In the rows, zero is written as 128.
The same turns and mirrors carry the whole set onto itself and the rows of a family onto each other. Which other rows belong to the same family as each row named below? List them in the order they appear above.
These 16 rows form 4 families of 4 rows each.
R: [137 156 127 111 152 143  96 120 170 138 151  89 114 130 140 126 122 161
 150 143 125 103  92 134 146 148 132]
Q: [111 120 110 146 141 139 115 108 152 155 118 113 116 132 151 112 117 137
 129 126 140  89 126  98 150 142 132]
H: [137 159 120 106 156 147 104 122 153 138 132  99 124 142 157 122 124 159
 152 142 131 104  96 138 154 146 110]
V: [153 129 104 119 137 127 118 120 153 126 126 111 131 170 131 134 118 133
 134 129 165 140  86 145 110 136 137]
J: [127 143 132 115 146 149  94 129 159 132 131  98 110 124 161 122 137 168
 145 143 134 120 104 148 141 155 121]
M: [115 146 128 109 139 145  92 121 178 146 151  94 115 128 136 126 102 155
 138 144 134 104  96 140 153 141 129]
D: [155 129 105 127 137 134 102 109 131 140 110  87 119 160 116 122 121 134
 114 135 147 143  97 125 112 145 136]
Z: [153 135 107 128 123 127 103 119 140 126 116  96 127 159 123 116 119 132
 119 139 171 138  90 134 120 143 138]
W: [149 127 115 128 123 133 122  81 190 130 130 120 148 131 120 147 121 138
 120 150 143 134 137 120 122 129 140]
Y: [125 142 113 148 145 134 124 109 151 148 119 125 120 135 151 113 112 136
 126 137 127  91 128  90 151 160 133]
E: [137 122 110 125 131 140 120 120 146 119 118 109 116 157 138 127 114 150
 127 144 163 150  80 139 112 152 151]
F: [146 113 134 122 127 140 134 103 191 150 122 117 148 155 135 139 119 136
 122 151 137 139 137 115 111 143 145]
P: [128 153 125 131 143 135 131 101 151 147 109 123 126 117 161 122 110 142
 143 142 126  91 130 101 142 152 118]
B: [112 142 133 132 137 155 116 108 146 149 117 124 135 136 163 120 105 127
 138 152 130 106 135  94 137 154 130]
T: [149 127 125 130 127 121 142  98 180 136 113 128 151 138 125 148 111 138
 121 133 147 134 129 126 119 134 149]
N: [142 135 114 125 134 131 123  79 181 129 132 110 134 138 121 149 109 145
 105 154 129 148 136 126 128 137 139]

Which other rows belong to the same family as Z? R, W, Y
Which other rows belong to the same family as T? H, V, P

